Each path below is one point turned by a fixed rotation once a step. After each direction that follows a path, write how fast that rotation turns it, in degrees per step (0 if it stays still).
Each turn is a multiple of 5 degrees from 10 to 175, or 0.
Each row of a path follows its step; steps can be skipped.

step 0: [  6.2 -29.2  15.1   6.3   1.4  21.0  -7.2  -4.6 -23.0 -11.5   2.1   7.2
  10.2 -24.1  11.4  -2.8  -2.0  11.3   4.1  -7.2 -12.4  13.7  16.4   8.1
  10.2  12.2 -14.4 -12.2 -10.0 -24.2  21.9   3.1 -12.3  34.4  15.4 -21.1
  26.8  -3.7  21.5  18.0  47.1  15.7  12.7  20.6  -4.1   1.9 -14.3   7.0]
step 1: [ -3.3  -3.1  -4.9  -9.6   1.2  18.8 -38.6  -6.0 -12.5  -1.1   0.0  -4.3
 -31.2  10.0  -1.6   2.5  -1.4  18.2  20.7  17.0  24.6  16.2  15.3  25.1
 -16.1 -18.3  -4.8 -13.7  13.8 -20.4  -5.0 -28.7  -1.7  -7.0  15.2 -34.7
   2.8 -12.0  36.6  20.3  19.5   2.2  -5.8  -1.9 -21.2   0.4  10.3   0.4]
step 2: [-32.7   4.8   5.6  13.0  -3.2 -15.2 -19.6 -27.7   1.3   9.1  32.0   6.2
   2.2   0.5 -10.2   6.7   6.9  39.4 -10.1  23.3  23.9  11.3 -12.6  24.2
   7.2   3.5  -2.2   2.7 -12.1  -1.0   5.7  -6.0  -6.9 -23.6  16.9 -35.2
   9.9 -11.8  -8.8   6.3   1.5  -9.5 -24.8  20.0  24.1 -15.1   2.2 -20.0]
step 3: [  4.3 -20.3   9.3  -1.1  28.0  -7.8 -10.9  10.0  16.4  -2.6  23.2  10.8
  15.1  -5.2  -4.7  26.3  -6.2  -2.3 -20.4   3.0  -6.3  19.4  14.0  -8.9
 -11.0   8.6 -15.3 -12.0 -29.3 -35.8  19.9 -18.1  -1.8  19.9  16.8  -7.4
  17.8  -4.0 -22.0   6.9  17.1 -24.5  -3.4  13.7  17.2 -21.2  17.7 -31.1]
step 4: [-25.2 -30.8  -2.2  -2.3  37.2   0.5 -19.5   3.8   3.6 -10.8   0.4 -29.9
  -8.7   1.1   1.5  25.0 -14.4   5.8  10.7   6.2  15.5  -8.9  16.5   6.4
 -14.0  15.4 -29.9   9.4   5.0 -11.8  -2.9 -25.9   3.8   1.6 -14.3  20.2
  32.9   6.8  36.5  -4.3   5.2  -2.5  11.7  -3.5  -8.9  -5.0  20.8 -25.0]
step 5: [-39.3 -11.5 -13.0  10.8   3.0  24.2 -23.0 -37.5 -29.2   7.0   3.1   0.1
  -4.5  24.3  11.1  11.1 -33.9  32.6  -4.8   7.7  -1.2 -17.7  -0.2   6.0
  19.6  12.8  26.8  -3.7 -19.5  -6.8  -4.3  -3.7  -4.9   3.5  -7.0   2.6
  17.0  -7.1   3.5 -12.6 -15.6   5.8   2.1   0.5  -3.8   6.9   5.6 -31.9]
step 6: [-13.0   5.2 -24.8 -29.1  11.9  16.8 -22.8  -0.5 -17.5 -11.9   7.5   1.8
  14.9 -18.9  -9.5 -17.7 -11.8  33.5  -2.5  16.8 -38.6   7.8  10.0   5.1
 -12.2  14.5  -0.4 -14.4 -26.8 -21.0   0.0   4.4 -30.8  18.6  -7.2 -18.5
  -9.4   1.8 -21.0  -6.0   8.9  -1.4  25.8   9.2  13.2  -6.8   2.4 -19.2]
step 7: [-13.0 -16.1 -12.7   1.1  -7.7  -6.1 -35.2  12.3   0.8  -7.1   5.5   2.6
  -0.9 -24.7  -3.6  -5.5  -4.3  17.4  30.3 -15.1  -9.9 -15.6  -4.8  35.5
 -15.7   9.8 -20.0 -39.9   9.8 -28.7  22.2  -6.3   0.3   9.7  -8.0  -0.6
  22.6  15.0  26.0 -11.3  25.1   6.8   8.2  11.9  18.4  -7.8   2.7  12.9]
step 8: [  7.7 -19.5  -0.5  38.3  -5.0   0.8 -32.0 -13.2 -10.0 -11.7  20.2  38.4
 -29.0  32.3  -4.6   9.2 -16.4  24.2  18.2   1.2   0.1   5.7   0.5  21.5
 -16.8 -10.1  -4.6 -12.3  16.5  -8.7  -3.2   4.3 -16.3 -13.2  -6.4 -15.6
  18.3  -7.6  12.5  11.1   4.0 -12.1  -2.2  10.7   3.5  28.4   1.8 -18.0]
step 9: [-23.8  -8.2   9.0  -1.1  -1.8  -5.9  -0.6   0.9 -25.0 -13.5  26.2  20.0
   1.2  -7.7 -36.7  10.5 -11.0   8.9  11.8  30.2  25.6  13.7 -19.8 -11.3
 -12.2   6.6 -31.6 -13.8 -18.2 -15.0 -12.6  -4.8 -12.9  -5.6  -2.9 -27.3
 -12.0 -25.6 -19.0  -0.7 -12.2 -12.4  10.2  27.3   2.8   3.8   1.4 -23.9]
Directions:
[ -5.5   4.7  -2.6  -5.6   8.3  -9.3   5.4  -2.9  -1.2   7.2  -5.6   1.7
  -6.9  -5.7   2.8  -1.5   1.8  -1.2  -1.9  -0.7  -1.6   1.9  -1.1  -6.8
   0.2  -3.1  -8.6  -7.0 -10.0  -1.8   0.2   8.0  -5.4   5.4   0.3   6.4
  -2.2  -6.4  -8.8   5.7  10.1   6.2  -2.3   7.4   4.7   5.4   0.5  -1.7]
110
[ -3.3  -4.2   6.4   5.1   0.6  -6.7   3.3   2.3  -8.6   6.0 -14.5  -1.8
   1.6  -0.6   3.4   2.1   2.7   0.1  -6.2   7.5   2.6  11.1   2.5  -0.7
  -0.3  -4.9  -4.6   2.2   6.5  -6.8   3.9 -10.6   3.0  -4.7   2.8  -0.9
  -2.7   5.1  -2.6   4.1  -6.5  -6.7  -8.5   3.1   2.9  -4.1  -3.9  -4.5]
45
[ -5.4  -5.5   1.1  -4.9   8.5  -1.3  -3.6  -4.6   3.0   6.8   0.7  -2.4
   4.0  -3.2   3.0   8.6   1.2   1.6  -4.6  -3.1  -3.2  -4.8   5.4  -4.3
  -0.1  -7.4   6.4  -1.3   7.0   4.0  -0.1  -5.1   5.6   4.5 -10.8  -4.7
  -3.9   5.1  -4.8  -5.6  -2.1   6.8   8.7  -7.9  10.8   6.7  -2.3  -4.8]
45
[  4.4 -11.3   2.6   4.7  -1.0 -10.1  -2.2   2.9   2.6  -1.4  -0.8  -3.8
   1.7  -2.6  -5.8   2.5   2.6  -6.9  -0.4   4.1  -2.4  -1.6  10.0   2.0
  -3.8   3.1   8.6   2.4  -0.9  -9.2  -6.3  11.1  -3.2   2.5   1.4   4.3
   6.6   8.5   0.1  -0.9   4.5   0.3  -3.5   1.0  11.0  -1.5   4.6  10.0]
95
[ -1.8 -12.6   7.9  -6.5   4.4   4.2  -1.7   0.2  -1.1   8.6   0.6   1.4
  -6.1   2.3   2.3  -5.5 -11.4  -0.8   3.0  -0.6   7.0   4.8  -2.9   0.9
  -2.4  -8.5   5.8   2.1   1.6   5.4  -4.2  -1.7  -7.1  -3.3  -1.6   3.6
   6.2  -1.6   4.1   5.8  -8.2   4.6   0.2   6.9  -4.1   8.2   5.5   7.9]
100
[ -0.9   2.2 -10.4   6.6  -3.9  -0.3  -5.4  -4.3  -1.4   1.2  -2.6  -1.6
  -7.4  13.3  -2.0   3.7   4.8   0.5  -1.3   4.1   1.6 -10.8  -0.2   0.9
   8.8  -9.7  -6.4   2.8   0.6   4.1  -5.9   1.4  -4.6  -1.1  -1.2  -4.3
   0.9   9.7   0.4  -0.6  -1.7   5.7 -12.0   1.3  -1.2   5.9   6.9  -2.9]
110

step 0: [-19.6 -10.2 -40.8  13.1   0.0  24.9  39.1  -3.8   4.7 -34.4   0.1  24.4
  22.3   6.1 -11.3 -20.8  -2.3  41.3  -1.6   5.8   3.5 -10.8 -22.0  11.9
   4.0   5.2  -5.5   4.4  -8.4   5.4  34.2  -8.2   5.4  20.7   3.5 -16.5
 -12.3  18.8 -12.6  27.8  20.8  -9.3  10.5  36.0  -8.6  22.9 -28.3  -0.6]
step 1: [-14.4 -18.6  -2.6   9.0 -10.3  10.6   9.0 -10.4 -41.0  24.8 -21.4  13.6
  33.8  15.3   9.4  39.3   6.1   0.6 -14.3  -3.5  22.2 -27.6   6.7  -3.1
 -17.7 -13.3  -4.8 -20.9 -13.0 -31.0 -19.1  21.8 -13.7   0.1 -26.6 -19.8
  -8.6   3.5  -8.6  -8.0  28.9  10.7  17.3 -36.0   8.6 -29.1  -3.3   2.8]
step 2: [ 20.1  -8.9 -22.3   4.8  15.2 -16.3  -8.3 -12.9  -8.4 -11.5  25.9   5.1
 -49.2 -27.0  17.6  -4.6  -1.1  -1.2  15.4 -18.6  -7.3   5.9  -9.0  17.2
  13.3 -11.6   8.3 -15.0  13.8 -25.9   0.5  18.5  36.7  15.2 -15.2   0.3
  29.2 -36.4  19.1 -28.2  12.2   7.8  24.0 -23.7  14.4  31.0  -8.6 -11.6]
step 3: [ 23.0 -22.6 -11.0  15.3  41.7  23.4  25.0 -11.8  13.7  -0.9 -16.1   6.0
  11.5   8.8  18.4   4.2 -19.7  13.5  21.8  24.9  -0.8  20.4   4.6  -8.3
  19.0 -27.3 -14.8 -30.9   6.0  18.9  -0.8 -25.4   3.5 -21.2 -11.2  30.7
  -9.3   1.4  -6.1  -8.6 -36.1  18.7 -21.2  32.5  24.6 -10.3   3.9 -11.9]
step 4: [ 28.0 -15.8  19.5  10.7   3.1  -5.0  18.9  -2.0  36.7  -2.6   7.3   1.8
  13.0  35.6  15.9  -7.5  31.8 -25.8  -0.8  15.2  36.1 -31.4  14.4 -13.7
 -23.5  24.3  45.5  22.3  -1.7 -19.6  -4.2  11.4   2.1  21.3  -1.5  -9.6
  18.5  -1.0  -1.3   5.6  11.0  -0.7 -27.9  13.2   5.4 -13.3  17.7 -11.2]
step 5: [-18.4  19.6   8.7   1.0  -2.5  10.7  31.7 -25.3 -16.8  -2.3  37.3  -3.2
  14.8 -11.0  15.4 -12.7 -35.4  -2.9  20.4 -20.1 -46.6 -15.1   5.1   8.4
 -34.7  16.4   5.6   9.4 -18.2   4.7   6.0 -15.5  25.2   3.4  25.5  -4.2
  12.8  19.4  29.8 -11.1  14.1  25.5  -7.1 -11.3 -12.1  -1.9 -26.9  -1.2]
step 6: [  0.0  24.1  -7.8  -4.4  12.3  -3.6  20.0  -5.0 -19.9   3.3 -12.3 -21.3
  28.5 -18.0  -6.5 -17.9   4.1  25.1 -22.8  28.4  17.8 -17.1   0.3  21.4
   3.4 -39.0   1.8 -22.3  31.9 -12.7 -23.2 -42.2   9.7 -19.9   1.4 -45.3
  11.5 -13.4 -13.3   3.7  -2.5  -8.4  13.2   7.1  -5.0  -1.1   4.4  33.5]
step 7: [  2.6 -34.6   6.3  35.3 -15.2   9.6  11.5   2.0   9.6  -0.8 -29.3  24.3
 -20.8 -14.4 -35.3  -1.7  -6.8  -2.9 -10.5   9.9  17.3  -7.3 -32.9  -0.6
  15.4   8.7  31.3   6.7  11.5  -3.5  10.3  30.1 -12.7  13.0  10.5   3.3
  27.6   1.4  -8.3 -20.5 -15.0  39.3  28.8 -14.4  -1.2 -14.0 -23.6  27.1]
step 8: [  1.8  -6.6 -17.9 -14.2  12.1   7.6  34.4  12.4 -27.3   0.0   2.2  16.4
   1.2  42.0  -4.1   0.8  -4.4 -17.0  -1.5 -50.5  -4.0 -17.1  -0.5   4.2
   3.1 -19.6  -6.1  -6.8  31.9  14.5  15.8   5.0  10.1  19.9  -9.9  15.4
 -11.5  17.6   7.1 -17.7  -3.4 -28.3  12.8  20.8  31.7   9.5 -38.9 -27.2]
step 9: [ -6.5 -22.6 -30.3  19.1  25.2  16.7  -8.7 -16.9 -21.9  16.5 -10.4  -0.4
   4.5   5.4  13.0  -5.3  -2.6  -2.5 -10.6  14.7  15.6   2.4   3.0  -4.1
  -7.9  13.8   5.6  -9.5 -20.4 -20.8 -19.1 -30.3  12.8   0.6 -43.4  10.2
  23.5  30.4 -11.6  16.9  48.6   9.2  12.0  17.9  -2.3  24.8  36.4 -19.7]
Directions:
[  1.5   2.3  -1.4   0.8  -0.9  -3.0  -3.8  -1.9  -7.7  -4.2   7.2   7.2
  -7.2   4.0   1.6  -2.7  -1.1  -3.9   3.8  -5.3  -4.1  -3.9   8.0  14.2
   5.0   4.8  -9.8   4.9  -0.8   4.0 -12.1  -6.3   2.1  -0.9   5.8  -2.1
   0.7   2.9   6.5  -5.7  -5.0  -0.1   1.1   1.4   6.4   9.2  -4.7  -2.8]
120
[ -0.1   4.6   1.4   0.6   1.3 -12.7   3.0   8.4  -2.9   6.4  -6.2  -1.8
   2.5   6.2  -0.9   0.2  -1.8  -1.8   0.4   5.2   4.5   3.7   6.6  -2.3
   2.1 -12.6  -2.7   9.3  -0.6  -4.6  -7.8  -3.2  -2.6  -2.7   2.5  -5.8
   1.4  -0.2  -1.3  -1.8   8.7  -0.6   5.2   3.9   7.4 -10.8   4.5  -9.7]
145
[ -4.5 -11.9   1.3  -0.2  -7.4  -1.0   3.3   1.3  -1.0   2.3   9.6  -1.9
  -3.5  -0.2  -4.3  -3.5  -3.2   6.5  -5.9   1.4   4.4   1.4   2.1   0.3
  -2.3  -7.6   3.6   0.0 -11.9  -0.5  -0.3   3.6   6.5  -5.8   2.6  -3.6
   0.1   7.1   1.9   4.1  -7.8 -12.4   9.6  -1.5   5.7  -2.0  -3.9   9.1]
55
[ -6.2   0.9  -3.0   9.7   3.0  -3.6  -2.3   1.5  -2.3   5.8 -11.5   1.4
   2.0  -6.6  -7.7  -2.1   7.2   6.6   6.9 -10.3  -6.9  -4.4  -2.9   0.9
  -4.1   0.4   3.7   3.7  -1.0   3.7  -1.0   0.8   1.3   5.5  -3.0 -14.7
  -8.3  -0.9  -8.5  -3.6  -4.6  -0.1   3.7   0.3   3.0   1.7  -4.2   3.4]
55
[ 0.7  2.7 -2.3 -1.4 -5.6 -8.7  8.5  5.9  3.7 -1.6  3.3 -3.0  8.7  4.5
  0.7  7.4  3.3  5.2  6.1 10.8 -9.4  1.2  2.6  7.1 -9.3 11.1  2.7 -2.8
 -3.0  8.6  0.8 -1.2 -1.2  3.0 -4.5 -3.3  1.9  7.3  5.2  3.1  3.8 -0.2
  5.6  2.2 -1.8  3.8  7.8  1.7]
70
[  8.1  -4.6  -2.5  -6.1 -12.1   2.2   6.2  -3.4   0.9  -4.3   3.1  -2.3
  -1.2   7.3  -1.1  -2.9   6.3  -2.4   6.6  -5.3  -5.3  -0.9 -10.8  -5.2
   4.0  -2.6  -3.9   7.7   2.8   0.9  -5.7   3.8  -2.7   0.8  -1.4   0.9
   0.0   0.8  -8.0   9.9  -5.8   9.0   1.9  10.3   5.9  -3.7   3.1   2.7]
90
[ 2.5 -2.0 -8.2  6.2  9.9  3.9  4.3 -5.0  1.3  4.2  6.0 -0.7  2.3  1.5
  5.0 11.5 -8.5  4.3  0.0 -0.7  6.1 -2.2  2.5  2.7 -4.2  7.0  3.9  6.7
 13.3 -2.2 -1.0 -1.8  7.5  0.6  1.4 -0.8  5.3 -1.0 -4.8  5.0  1.8  4.0
  5.9  1.8  8.0 -5.7 -8.0  5.2]
0
[  4.9   4.7   8.8   5.6   1.2  -4.7   3.3   7.9   1.5   1.9   4.1   1.0
   3.3  -6.3   4.3  -4.6   6.1  -6.7   2.6   3.0  -1.1  -2.5   3.2  -7.3
 -13.6  -1.6   0.8   1.9   0.5  -0.2  -2.6  -5.6   8.5  -7.3  10.4   1.1
   3.1  -4.3   0.1   3.2 -12.1   5.5  -5.4   3.3  -6.9  -0.1  -4.3   3.3]
45

step 0: [ -6.0 -22.1  10.5 -23.5  12.7 -16.3  -6.2 -18.8 -18.6 -16.5  21.8   1.2
 -25.3 -27.3  11.3  27.3  -9.2   3.0  10.2  14.5 -16.1   1.5  17.3   7.1
  -8.6  16.0 -23.0   7.9  29.4 -13.0 -20.7  14.8  -9.8   5.1  19.5   3.4
  -6.4 -13.9  25.9  -8.5  -5.5  -1.6 -19.3 -21.2  13.8 -42.0  20.6  -3.6]
step 1: [  6.2 -15.1  -2.8  10.5 -18.9  -8.6  23.6  10.4   8.1  14.7 -27.8  10.5
   8.1  34.4 -11.2   2.2 -24.2  -5.3  22.4   3.8  23.8   4.0  17.1   1.2
  11.2 -12.6  -2.7  -4.0 -10.1 -25.5  -7.6   2.4  32.1  19.7   3.4   1.4
  13.1  53.5 -10.0  -6.1  10.6   2.6  34.8  -6.9  20.2 -13.2   6.7  -2.8]
step 2: [  4.1  29.9 -13.4  -3.5  15.8  20.3  10.8 -31.6   0.8  -6.1   4.2  -9.2
 -23.1   2.7   3.3 -15.5 -12.8 -30.4  -8.8  -7.7  -8.7 -24.8  17.7  18.6
  -8.0   9.8  26.9  -4.7   9.1  -4.6  -1.7  29.4  12.7 -40.5   6.6 -20.1
  -7.2 -15.5   7.3 -15.2 -42.3  -8.1  11.9   2.3   0.9   8.6 -20.9  13.3]
step 3: [ 12.7   7.3  11.5  34.9   1.8   7.7  27.2 -30.2   5.6 -20.5   5.8  22.7
  -1.3 -10.3  -3.2  -0.2  21.4   6.6  -4.7   2.0 -13.6  33.3  -1.2  13.8
   0.5 -16.8 -28.4  -2.1 -28.4  13.9 -22.6   2.5  -6.9  16.3  -8.9  16.9
  15.8  -7.2 -13.6  31.1  13.3  20.9  10.8  -6.2  25.2  30.9   1.4 -10.1]
step 4: [ -5.5   2.0   1.0  -6.4  -5.1 -15.1  20.7   9.9  -4.1   3.8   3.9 -13.3
  -4.2 -27.0  15.3  16.7 -15.1  30.6   0.3 -17.0   8.1 -16.9  -4.7 -26.8
   2.6  10.4   4.7   5.6  -2.1  -7.1   8.5 -27.4  10.6  -5.8   7.9 -37.3
  -9.2  -0.9 -41.9  18.7 -15.1  -1.5 -29.4   7.6  -1.4  -1.2 -29.4  44.2]
step 5: [ -9.1 -30.3  33.6 -13.9   9.0  -1.4 -29.8 -23.2 -13.1  -0.8  15.4  -5.2
  -2.4  10.5 -10.6  31.9  13.5 -18.5 -23.1  -4.0   0.3  27.5  -3.0  35.3
  16.3  13.1   2.3 -12.5  18.4  17.4 -13.0  -3.5   2.5   2.9  -4.8 -17.1
 -14.0  13.4 -15.8 -21.6  11.9  10.3  -3.0 -32.4 -10.7  -3.5  21.9  -8.6]
step 6: [-26.4 -16.4 -35.4  -2.2 -14.2  17.6   9.4 -13.9  31.7  17.0 -16.2  17.7
  -9.0  -0.1  -3.2  -3.4  10.3   6.1  15.7  19.5  18.2   1.0  32.1 -24.2
  10.2  22.9  32.1  -4.6 -14.3 -18.8  -2.3   6.7  20.9  15.9 -12.1   1.4
  13.1   3.8  -4.7  25.9   4.0  -4.7  -4.0   8.9 -18.4 -36.0   6.3 -14.2]
step 7: [  4.4  19.4   3.3 -22.2  19.7   6.9  11.2 -14.0 -26.5 -17.2 -37.8  -2.8
  -6.0  -8.4  14.0 -32.1  33.4 -23.9   1.1   0.1   7.8   6.1 -15.2  27.4
  -1.0 -20.2  12.4  -5.1   7.9 -10.6   8.2 -16.4 -10.1 -12.3  26.2 -25.8
 -17.3  -4.5  12.9 -14.6  14.3 -16.6  29.7   4.0  12.0 -10.6 -21.1  -1.0]
step 8: [ 17.6 -30.4 -11.3  15.6   4.6  -5.1  15.2  -4.1 -11.6  -6.8  11.6  -3.4
   0.1   1.3  -3.4  -5.8  -2.4  14.1   5.3   9.1 -33.9   9.1  38.1  14.0
  26.8  20.5 -35.2  22.5 -15.5  -7.3  17.6  -0.9  -5.3  -2.3  -6.5  19.7
  10.4 -25.5  11.2  25.3   4.2   6.6  28.0  -0.3 -25.6  21.2   1.5  25.2]
step 9: [ 32.8   1.9  13.1  -7.3  10.0   6.3   6.9  -2.3  20.7   6.6  -2.4 -21.0
   7.3  -3.2 -16.3  -8.4 -33.9  45.1  19.7  -3.9  24.8   5.2  11.5 -11.5
  -3.7  -7.8  13.2 -15.9  23.3  24.0 -26.7 -19.8 -16.2  13.0  20.1 -19.3
 -23.4  -4.6 -22.0 -14.7   3.8 -11.6  -4.0  14.0  13.6  11.7 -17.4   2.1]
Directions:
[  2.1   3.6  -6.5  -3.3   2.6   3.9  -8.0   6.3  -8.1  -1.1   3.3   2.8
   6.8  -6.7   2.0  -4.6   8.2  -6.0   7.1  -2.9  -1.6  -1.3   7.2  -2.5
  -9.2   6.8  -9.7  -1.8   6.1  -0.6   0.8   1.3  -5.8   1.6   2.8  -1.8
   1.3  -1.1 -11.2  10.1   3.6   3.5   3.7   1.3   5.6   8.6  -1.6   3.6]
80
[ -2.5   6.7  -6.3  -4.5   0.5  -4.3  -0.9  -6.8   9.6  -7.8  -1.9   7.6
  -3.7 -10.2   1.7  -4.9   4.8   2.0   6.7  -1.7   3.3  -8.1  -8.9   3.9
   2.3   1.6  -1.3  -7.3  -6.3   1.7   2.8   6.1   0.4   6.2  -3.0   1.5
  -6.5  -0.2   8.3  -1.9   6.0  13.3  -2.0  -0.7  -0.7   2.1  -2.3   3.1]
95
[ -5.3  -4.4  15.9  -1.5  -0.1   6.4  -1.5  -0.5  -6.6  -6.1  -3.2   4.0
   5.6  -6.2   0.4  -6.4  -1.8  -5.6   7.5   5.7  -0.8 -10.2   1.7  -2.8
  -4.4   0.8   7.0   7.5   0.4   3.0  -0.6   5.7   9.5   5.2   0.6  -2.4
   0.7   6.9   1.5   2.2   4.7  -2.6   0.7  -2.0  -7.7  -5.5   7.7  -0.6]
65
[  0.3  -1.8 -14.9   5.0   2.6  -1.9   0.0  -5.3  -4.7  -2.7   0.7  -2.7
   2.3  -1.1   6.5  -4.2   0.2  -5.6  -1.2  -8.6   7.3   0.8  -2.9   3.0
  -0.5   5.1   0.7   9.3  -0.7  -1.8   3.2   4.4   3.5   7.6  -0.6   7.0
  -3.4   2.5  -9.2  -9.8  -3.1  -4.1   5.8   1.5   0.1 -11.3   2.6  -9.8]
70
[-1.8  5.1 -3.3 -8.1  6.4 -7.5 -3.0 -2.8  0.7 -6.3  3.8  0.5 -2.7  7.4
 -9.8  9.4 -0.1 -4.7  6.4  5.2 -1.6 -7.1  6.0  5.8  0.3 -8.2 -1.1  1.9
  0.3 -5.2  1.4 -5.6  8.2  4.5  3.3  3.6  1.0 -6.6 -0.6  0.1  5.8 -6.4
  5.2 14.2  1.3 -0.3  1.8 -0.1]
55
